In the data rows, 128 means zero.
Each row has a hidden score. How much does it go up from the first row of each pair to the second? 20 means little or no change, 40 a big rise and 0 a big fall. The score is a weighted sum of the row's numbers plus the product of two more (or one squared), each taken from its middle value.
[ 89 199  77  92 116 179 120  98 143  79 142]
[ 95 198  91 101  61 119 126 135  95  71 129] >> 15
[ 95 105 166 161 178 148 144 180 119 164 125]
[ 82  94 138 104  91  91 112 100  96 127 166] >> 5
[172 174 196 122 141 144 109  47  69 189  98]
[151 183 167 161 132  92 126 180 194  80 165] >> 26
[231  79 163 165  72 181  96 210 164 130  72]
[151 103 136 162 106 161 122 174 158 100 175] >> 35
[ 96 199 104  79 168 112 132  68 152 134 156]
[142 166 173 160 162 137  78  50 164 192  80] >> 24
[138 189  75 123 197 136 104 156 131  92 177]
[103 165 124  79 117 125 142  58 166 135 140] >> 11
[211  80 153 156  69 139  88 189 136 111  49]
[ 76  77 173 113 178 185 159 156  55 124  84] >> 24
[132 139 152 148 106 175 149 127  76 146 151]
[178 106 152 132 174 110 121  89  89 144  90] >> 14
[125 175 157 171 144 163 129 125 177 100 185]
[117 162 185 151 178 178 157 164 107 195 125] >> 22
[144 146 148 138 101 138 136  60 159 164 125]
[ 99 152 152 186 124 114 143 180 157 155 106] >> 32
[147 120 161 145 162 102 124 101 118 140 113]
[103  87 162 111 183  97 122 172  44 129 145] >> 21
[119 159 170 156  83  86 169 175 114 201 103]
[124  97  77  48  89 140 125 143 153 142  65] >> 9
[190  74 159 175  84 134  48 155 186  92  52]
[ 75 108  96  90 142 163 130  71 120 111 136] >> 18
[190 133 155 141 150 105 102 153 136 110  72]
[112 101  96 110  80 188 118 183  88 189 131] >> 13
[125  71  56  58  89 113 101 161 133 122  61]
[168 102 161 171 108 145 100 141 126 109 121] >> 20
[ 98 158  78  94 121 136 119 114 154  59 125]
[143  93 167 119 118  85 152 155 187 101 143] >> 20
[ 74 149 159 110 175 193 127 129  87 181  82]
[182 137 186 108 137 114 148 112  77 117 119] >> 8
[118 163 170 177  92 199 142 139 149  53 141]
[100  68  49  58  95 101 111 130 131 103  68] >> 8
[ 91 181 155  93 104 190 154 118  49 140 122]
[ 73  56 125  89  86  85 133  99 178 149 153] >> 11
[166  90 126 175  88 107  95  99 175 100 105]
[ 88 108 102  87  63  79 144 122 119 128 127] >> 20
[165 176 152 155 139  55 110  91 150 131 125]
[143 157 175 169 111 161  65  76 140 184  68] >> 28
[ 90  97 103  85  66  87 142 116 179 122 144]
[158  60 169 153 176  52 113  88 143 155 102] >> 18
[ 93 191 148 110 155 101 125 185  96 173 147]
[164  86  87 151 173  85 156 187  55  49 130] >> 13
[ 93 132 148  90 179 188 157 129  96 149  73]
[143  85  84 139 176 106 112 139 108  79 166] >> 14
[186 160 163 167  87 175  64 174 117  73  69]
[189 135 108 146 168  69  96 179  61  79 109] >> 13
[161 100 101 162 186  94 132 170  68  79 110]
[ 85 184 124 128  89 196 110 135  96 189 137] >> 24
[ 79  71  80  88 160 167 143  81 158 112 120]
[180  65 159 175  48  93 118 174 142 169 155] >> 13
[ 90 133 173  96 118 199  99 128 130 203 115]
[107 179 179 105 116 135 115  53  97 138 142] >> 12
[194 104 179 155 112 132  71 155 195  73  77]
[166  68 175 132 180 202 143 130 150 160 136] >> 15
[ 97 163 126  95 122 138 126 151  65 160  97]
[ 90 139  96  91 186  63 105  65 136 105 147] >> 2
[ 92 101  88  79 155 118 125  38 157 144 132]
[ 89 133 167 134 175 115 135 201  92 155 125] >> 35
[104 117 175 158 125 184 139 154 129 149  75]
[147 122 164 146 191 120 159 184 125  91 177] >> 18
[ 79 105  52 114 110 166 135 127 108  86 155]
[108 134 188 120 172 100 123 154  76 189 142] >> 19
[ 83 122  90 117 131 174 137  89 134 155 165]
[ 85  84 167 153  68 100 146 157 132 148  87] >> 23
[134  65 136 157  84 173 151 193 153 100 193]
[184 182 134 172 117 120  85 167  97  84  88] >> 16
[107  98  48  78 153 101 109  79 186 110 167]
[138 204 111 156  92 120 127  56 118 173 154] >> 22
[151 114 142 151  96 101 172 109 165 148 162]
[ 83  85  93  66  61  45 144 121 121 137  96] >> 19
[152  95  92 174 156  87 132 181  61  76 151]
[ 87 163  64  95 181 106 120  57 161 154 167] >> 14
[176 181 147 154 158 142 105 170  57  63 110]
[117  64 163 139 126 115 147 142  44 189 131] >> 16
[142  88  61  69  99 130 117 169 182 167  80]
[140 117 107 169 180 132 167 171 147 172 132] >> 32
[ 94  97 142  47 107  86 144  96 146 121 152]
[103  96  84  91 142 197 129  82 103  99 134] >> 28
[126 116 158 170 147 197 155 168 150 186 166]
[168 163 131 190 172  78  92 183  39  83 117] >> 15
[209  81 150 157  68 173  95 191 148 105  69]
[197 184 175 112 180 168 115 116 100 129  51] >> 28
[109  92  57 132 131 174 121 108 113 112 176]
[121 148 156 177 113 119 171 191 184 130 181] >> 22
[153 155  71 130 188  78  70 182 129  60 130]
[116  94  55 152 130  93 144 136 108  91 171] >> 21
[ 98 138 134  65 142 113 103 110 133 109 180]
[ 93 126  92  95 145 189 150  76 165 166 161] >> 20
[ 99 104 134  92 109 131 129  95 188 169 157]
[178 145 168 112 126 114 154  73 102 152 122] >> 21
[101  91  92  69 151  83 138  65 185  79 116]
[208 147 159 122 142  73  98 140 126  77  60] >> 28
[123 116 174 156 139  75 164 183 182 107 154]
[120 126 159 169  99 153 130 193 177  84 181] >> 26
[178  73 208 109  89 111 158  57 151 171 128]
[ 94  74 155 161  84  79 145 186 131 119 111] >> 30
[145  63 138 142 141 160 172 186 124 112 197]
[197 215 168 164  85 182  78 172 154  56  53] >> 20
[ 92 177 134 127 124 166 161  43  53  90 125]
[168 116  82 141 156  82 112 186 127 100 128] >> 28
[ 93 164 188 155 130 142 159 126 155 162  94]
[ 73 120  76 108 162 121 141  68  94 129 140] >> 8
[107  85  72  64  84  75 120 115 190 154  92]
[125 111  64  46 100 131 131 140 158 119  71] >> 22
[109 138  71 113 136 126 167 114 126 103 179]
[158  72 166 128 173 148 147 125 107 155 116] >> 17
[103 129 129  67 123 189 135  58 178 167 140]
[106 114 131  96  75 118 150 117 198 177 151] >> 22
[123 161 103 156 174 119 145 117  55 145 152]
[127 175 163 145 202 193 177 158 126 193 120] >> 28
[ 75 178 119  97 133 184 135  71 162 167 153]
[ 94  73  99 106  70  90 116 132 159 133 115] >> 18
[124 105  71 154 142  96 143 126  98  80 155]
[106  80  64 134 180 190 101 113 129 137 166] >> 22
[196 161 160 133 181 195  96 114 141 149  48]
[165 146 190 159  84  68  94 132 135 129  84] >> 19
[160 196 153 133  79 116 123  61 169  94 109]
[126 106 138 165 171  83 111 150 151 154 179] >> 24
[199 160 150  88 143 141 130  59  58 178  56]
[ 99 174  79  88  81 119 111 118 151 113 157] >> 21
[157 182 141 156 132 107 136  87 136 180 132]
[ 85 156 128  82 133 192 110  57 166 179 136] >> 18
[ 84 180  69  81 125 139 129  94 155  60 104]
[207 173 173 152 117 131  92 178 150  82  79] >> 26
[139  86 159 152 133 110 157 115 134  89 180]
[112 136  72 142 145 169 145 101  90 157 193] >> 22
[107 140  96 128 148 177 144  96 143 169 184]
[122 132  67 117 153 177 172 106 127 138 186] >> 24
[ 98 106 159 154 199 168 173 178  85 210 113]
[108 102  62 102  91  87  91 154 172 145 115] >> 9
[161  74 168 185 182  58  91  92 186 183 122]
[130 112 160 150 149 167 167 144 172  96 155] >> 32
[125 115 181 145 185 111 144 127 182 113 177]
[166  92 172 129 179 124 129  96 108 151 113] >> 16
[106  97  93 117 143 121 179 101 135 134 198]
[ 87  95 118  90  64  99 112 121 126 155 134] >> 16
[163 195 126 161 109 171 116  83 151 200 134]
[154 144 167 171 142 175 172 162 195 109 209] >> 37
[157  95 123 166  72  73 122 102 167 120 106]
[120  73  51  90  88  93 118 169 196 152 117] >> 19
[168 133 161 129 123 116 158  74 124 171 126]
[150 109 145 138  96  96 145 161 119  91 158] >> 25
[ 99 137  89 105  81 110 121 114  66  57 144]
[ 92  75  70  85 153  98 114  86 167 114 146] >> 21
[ 95  87 166 130 106  76 163 144 103 146  70]
[ 83  94 136  76  97  98 128  79 175 159 139] >> 16
[ 91 183  90  97  74 115  95  86 110  78 158]
[129  82 178 108 121 192 142 105  73 171 128] >> 24
[126 150 148 161 117 171 157 137 193  72 184]
[100 140  31 103  99  94 112 150 155  65 127] >> 8
[ 77 171 113 102 149 154 114  52 155 169 136]
[140  63 151 148  70 118 151  91 179 133 152] >> 17
[196 172 158 183 100 157  77 204 105  89  97]
[163 148 135 171 107 173 149 125 105 127 192] >> 20
[ 99  93 143 132 109 111 161 184  76 184  76]
[184  72 138 112 123 171 141 128  60 154  98] >> 6
[ 75 186  77 123 111 177 108 112 129  83 160]
[117 160 154 163 102 137 135 143 154 178 154] >> 18
[ 93  84 106  74  61  86 100 111 161 128 126]
[102 131 173 152 101 118 169 173 112 185  87] >> 34
[157 180 158 109 164 111 169 153  85  43 144]
[136  93 123 164 183 179 175 178 171 149 108] >> 26
[140  65  51 130  98 148 110 184 132 105 127]
[132 118  76 119 192 208 108 143 127 153 196] >> 17
[207  81 170 167  56 173  82 190 163 124  71]
[172  64  90 138 144 111  70 163  89 121  64] >> 25
[100 194  63 106  71 141 119 162 112  85 116]
[ 69  94 146 122 119 127 117 169  36 129 124] >> 15
[ 96 114 182 120 134  97 146 132  79 158  90]
[101 145  92 132 107 141 140  56  62 143 177] >> 18
[107 148 141 117 191 198 123 146 105 171  95]
[ 61 187  92 118  66 166 119 131  53  80 121] >> 11
[ 83 104 106  48  60  76 116  94 145 113 101]
[ 83 140 124  73 147 125  88 111 123 122 179] >> 22
[174 103 150 161 164 105  95  88 181 209  98]
[104 114  73  84  96 103 109 127 175 136 112] >> 23
[100 169 102  99 169 115  96  70 169 138 137]
[178 177 164 137 178 165  82 109  86 168  47] >> 29
[143  74 121 168  65  91 122  98 145 119 110]
[145 190 172 143 136 166 169 149 191  94 167] >> 32
[127 156 169 136  79 125 189 151 121 163 117]
[ 85  88  88  56 169  89  99  34 110 166 131] >> 6
[ 84 198 164  96 116 163 121 100 102 152 148]
[131 206  47  99 123 100  85 109 145 158 177] >> 11
[149 115 165 116 193 151 176 151 153 100 168]
[ 73 153  60  82 104 202  99  84 173  49 138] >> 18
[200 199 133 137 172 129 115 186  59  69 124]
[103 114 167 137 115  61 146 167  60 176  96] >> 17
[179 138 155 164 136 160 104 110 173 161 121]
[141 135 125 172 159  86 156 134  68 177 170] >> 25
[171 109 156 146 140 136 153 139 175 112 172]
[185 137  98 162 190 136  91 156  58  85  96] >> 22
[154 194 170 180  55 187 116  96 132 155 155]
[111  72 149 174 183  86 119 118 182 141 199] >> 20
[164  80 168 119 103  81 164  67 152 155 125]
[ 75 131  88  75  93 153 114  78 179  65 127] >> 25
[107 101 173 158 106 127 143 167 132 143 104]
[ 91 126 102  58  67  97  90  96 133 113 101] >> 12
[ 88  52  60 118 159 173 103 117 131  87 157]
[166 102 145 115 133 141 132 138  47  86 116] >> 17
[115 115  59  71 108  66 122 149 136  92 103]
[197 173 145 187  78 118  66 202 176  91  88] >> 27
[ 91 108 126 133  98 183 112 165  79 159 145]
[ 99 187 169 134 193  65 121 180  64 170 142] >> 20
[161 184 127 149 181  95  76 160  92  68 110]
[107 139  81 115 137 146 170  98 143 126 189] >> 24
[ 89  57 120 106  95 164 133 142 100 144 129]
[ 91  87  94  80  77  87 128 119 140  94 140] >> 14
[ 88 146 130  86  70  95 122 119 166 168 121]
[ 86  87  76  86 167 106 110  58 136  81 157] >> 11
[162 194 156 146 132  55 143 169  99  86 164]
[ 99 171  68  78 101 169 111  99 150  86 152] >> 22
[104 113 184 142  55 181 170 124 102 125 111]
[149 175 154 171 122 200 167 144 176  81 201] >> 31
[194 104 148 174  93 130  92 176 100 110  85]
[132 183 124 141 186  60 150 129 160 151 154] >> 18
[ 84 101 104 114  71  72 122 137 109  82 123]
[163  65 122 173  96  87  90 116 187  87  83] >> 25
[139 190 171 142 176 144 159 154 163  79 168]
[190 174 170 147 145 140  81 135 121 142  56] >> 18
[101 140  60  78 156 104 115  87 132 146 157]
[105  83  78 128 127 114 148 118 128 122 181] >> 25
[117 186 102  56 111 166 178  69 191 135 129]
[ 87 115 154  99 128 196 108 124  56 119 161] >> 27
[130  73 136 159 137 152 131 160 171 143 185]
[110  88 164 107 115  93 183 137  87 166  83] >> 22
[ 89  64  99  70  64  99 101  95 197 123 118]
[121  85 157 170  93 144 188 160 149  88 147] >> 33
[206 170 159 156  74 173  79 166 159  80  71]
[132 151 160 149  58 100 150  77 168  88 165] >> 15
[102 127  89  92  94 174 119 165 124 133 132]
[ 84  65 154 100 101 119 138 152 127 188  78] >> 28
[100  69  68  82 167 105 123  80 155  84 157]
[112 105  76 122  82  78 135 176 131 106 190] >> 24
[118  95  84 136 131 107 153 113 110 106 182]
[196  95 166 159 104 113  90 151 187  81  65] >> 19
[106 193 178 127 123 172 143 123  61 209 141]
[171 156 170 156 127 129 111 124 174 148  94] >> 17
[141  66  60 150 124 136 102 182 129  98 139]
[204 188 169  78 153  82 122  53  56 144  34] >> 17
[ 90 143 158 157 142 151 140 149  97 201 111]
[108  90  78  58 109  73 126 126 108  78  90] >> 6
[129 181 163 154  57  85 185 110 148  74 181]
[117 106  82 109 182 126 119 126 142  80 176] >> 24
